The rows of Z fall into several groups, and each row is roughly a mix of its group's hidden directions; some rows fit no group.
Z (115 x 10):
[[  3 -30   3  15   0   4 -27  -8  38 -39]
 [-13  10  -9  -8 -29 -10  19  32 -28  37]
 [-25  12 -27 -34  33 -20  -5  21  14   1]
 [ 17 -13 -35 -38   4  -5  15   0 -35 -14]
 [ -8 -41  11  -4 -26 -40   8   4  -7  25]
 [-31  33  22   8   1 -39   9 -17  -2  21]
 [  7  41  26   9 -11  -6  39 -23   5 -10]
 [-42   1 -42 -20  13   8 -10 -10   8  21]
 [ 12 -16 -13  -7  19  55  -6  15  20 -13]
 [-11 -21 -21 -26 -27  -4   7  32 -29  21]
 [ 38  -4  -7 -36  34   9  22 -10  14  -3]
 [  8  39 -38  16  27   4   2  -4 -27  -9]
 [-38 -21  38   2 -16   0  23 -10  19 -17]
 [-25   3  -8  36 -40 -14   2  28 -15   5]
 [ -4  12  37  19  19 -28  15 -27  22  19]
 [  7  -6 -36  -8  17  22 -33  31 -24  -4]
 [  5  15  19  17 -30 -15  10  -3 -49  18]
 [ 11  -1  27 -13  14  42  20 -13  26 -26]
 [-42  17  17 -19  13  19  22 -16 -15  26]
 [ -6 -18  42  25  14  37  11   8  16  -6]
 [ 17  35  33   6  16 -22 -22  23   1 -21]
 [ 20 -26  12   6   3 -10 -14 -46   6 -33]
 [  3 -26 -30 -25  -8  22  19  14  30  25]
 [-42   7 -27  -6  21  26  -9 -31   0  10]
 [-23   9  13 -38 -20  20 -17   5 -35  18]
 [ 56   4  19  -6  24 -11  19   4  14  -4]
 [ 13   7  27   3  28  -2  31  13  45  -5]
 [  7 -13  30 -12 -17  30   4 -18 -23 -39]
 [ -9  -3  13  57 -18 -16  -7  -4  -1  26]
 [ 34  24 -31 -34   3  17  -4   0 -21 -16]
 [  1  30 -12 -16  26   6  27 -24  21 -33]
 [  0  43  32   4  11  -4  -3  23  -1 -36]
 [  9  25 -22 -10  31 -11 -17  31  35  -4]
 [ -5  -9 -23  -7  21  31  -1  15  45 -23]
 [ 15 -32  -3  18 -29   4   7 -26  26 -32]
 [ 34   9  15  43  24  -2 -15 -24 -11   9]
 [ 27  16 -32   8  45  19 -13  15  -3   0]
 [  9  31  19   6  -8 -21 -16  11  46  20]
 [ 16 -21  12   9 -27  12   0 -15 -49 -22]
 [-10  17  11 -15  39   2 -13 -14 -40 -25]
 [ 18  22 -17  -5   9   3 -36  47   5   9]
 [ 25  -5   4  11 -16   8  14 -28 -39 -35]
 [ 31 -25 -19  -9   2   2 -17  30 -34  21]
 [-49 -11  -3  -8   5  12  -9 -30  23  24]
 [  6  -9  14  57 -12 -11 -12 -16  -8  25]
 [-37  13 -18  39   1   1 -28 -12 -13  19]
 [-10  47   4  33   9   4  23  21  -5 -18]
 [-26 -30 -15 -35  16  13 -14  19  25  13]
 [-44 -20 -16 -20 -18  29  -6 -22 -10  -4]
 [ 17  18   7  14 -30 -36  13 -12 -27  28]
 [ 12  -7   0  -2  19  57 -16  26  -6  -5]
 [-18  12  12   4 -18 -41  27 -35  17   3]
 [ -3   9  24  26  10  22 -38  36  11  10]
 [-29  -1  35  14   5  15 -21   5  29  32]
 [ -1   4 -57  13  18   0 -10  -5 -20  23]
 [ -4 -43 -15 -29   3  27 -23  20 -10 -11]
 [  3  43 -41   7  23  -5   3  -1 -24 -11]
 [ 12 -33  40 -15 -35 -18 -11   9   8  -4]
 [-37 -18  -3  -9 -15  12 -18  47 -10   6]
 [-14 -53  31  -3 -20  -7   3  15   5  11]
 [ 16 -14 -42 -16   5   2 -12   9 -46   3]
 [-13 -30 -36  14  15  -2 -37   9 -20  16]
 [-21 -14 -12   6   8  -3  19  38 -43 -17]
 [-12 -11  33  20 -10  13  38 -20  30  11]
 [-20  28  -7  27  -8  -2  -3  38  -1 -37]
 [ 27   5 -10 -55  -4  -8   3  12  23 -13]
 [-10  27  18  23   3 -30  12  30  31  14]
 [  0   8  48 -14 -15   6 -12   6  -8 -42]
 [-58  -6  13   4 -28  11 -16 -10   2  -1]
 [-28 -14 -29 -39 -13 -15  -1  23  19  18]
 [ 21 -22 -31 -28   2  -5   7 -10 -28 -35]
 [ 31 -31 -24  -6 -29  21  22  -4 -14 -16]
 [-22   0  47  12 -17  18  28 -11  17 -16]
 [ 18  26  -7 -36 -35  21 -15  -8 -19 -14]
 [ -2 -19  -7  -5   3   7 -40  50  11  11]
 [ -3 -30  29   9   5  39  11  30 -19 -12]
 [ -3  21   3   9  28  40 -18  34  -6 -19]
 [ 26 -22 -41 -28  10  15  18  -1  24   1]
 [ 30  37  15  15  27  14  15 -11  29   1]
 [-28 -12  -8   1   3 -27 -33  29  22 -28]
 [ 46  -6   0 -19  30  -2 -25  -4 -21  20]
 [ 36 -30 -18 -13   6  25  12 -31 -19   0]
 [ 22 -35 -28   9  25  10 -29  -6  -9  26]
 [-13  48 -19 -16 -20  -5   7 -12 -22 -27]
 [ 35   9 -11  19  23 -27  19  15  20  29]
 [ 22   1 -12  14 -12 -38 -14  11 -18  43]
 [ 26   7  17 -14   5  -3  48 -34   7  -9]
 [-10  21  17 -27   7 -22  12  36  36  -5]
 [-28 -27 -14 -42   6 -24   7 -26   8   0]
 [ -8  12  30  46  -4  12  17 -32  -7   8]
 [  5  32 -11 -16  13 -30   2  47  14  -6]
 [-13   4   6   8  16  42  -6  42 -10 -25]
 [  7 -12  -7  16  -4 -40 -24   0  36 -30]
 [ 48  -2  -7 -30  13  -8  27  22   8  -9]
 [ 36  37  -3   2   1  23 -14  32 -19   3]
 [ 22  17  37  16  11 -16 -42  -1 -11 -16]
 [ -2 -40  18  21 -28  -3 -20 -27  -4  22]
 [ 38 -29 -29 -17   4   2  10 -24  22 -14]
 [  8   3   6   1  28 -28 -42  15  30  16]
 [ -7  39  12   4  11 -32  14 -25 -32  -9]
 [-21  -4 -44  21  -4 -15 -22   4  -7  36]
 [ -3 -51   2 -16 -30  15  11 -25   3  12]
 [  3  27  -1 -24  24  17  21  -5 -34  34]
 [-21 -17 -26  12  -9 -22  -2   4  20  48]
 [ 34  29   8 -31 -18 -24  19 -14  19   5]
 [-21  15  13  17 -29 -49  -1   9  -4  19]
 [-25 -45 -19 -27 -15 -21   2  -8 -17  -6]
 [-27   5 -44 -34  -5  13  19  19  -4  -8]
 [ 13  12 -28 -47   9  21  -6   3   3 -31]
 [-19  -4   5 -32  15 -22  13 -46 -22   3]
 [-44  -6  -4  12  -2  -7   8  30 -36  19]
 [-25  -8   4  14 -40  -7  16  10  32  31]
 [ -7 -39 -34 -12  11  11  -2 -22 -34  -9]
 [-26  16  47  31   1   1 -25  -3  -6   5]
 [ 11  22 -12  12  35  38 -14 -25  18 -10]]

Here is one row of each group, with its name. Which group are the others in?
[  3  17 -16   6 -18 -51  30 -19  10  -2] | (49)
[-43   2 -24  14  -9 -19 -15  12  14  35] | (6)
[ -1  24 -23  39  29   9   5 -29 -21   1] | (33)

[ 20  22  -5  26  10 -10  47  25  14   7] | (6)
[ -4 -40   7 -39  -6   1   4 -18  30  19] | (6)
[-29  28 -23  21  -2  27   4  -2 -33 -21] | (6)
[-41 -18  11 -23  10   8 -12   3  24  36] | (49)
[-16  -5   9 -23 -41 -38  -9 -12  23  10] | (33)
[ 20  11  -6  35 -25 -20   1  36 -27  -7] | (6)
[ 12  13  54  -8  15  12   3 -16  14 -28] | (6)
[-37 -15   8  17 -27 -32  -4  25 -18  12] | (33)
[-14  51   7   0  31  -2  10  20  16 -17] | (6)
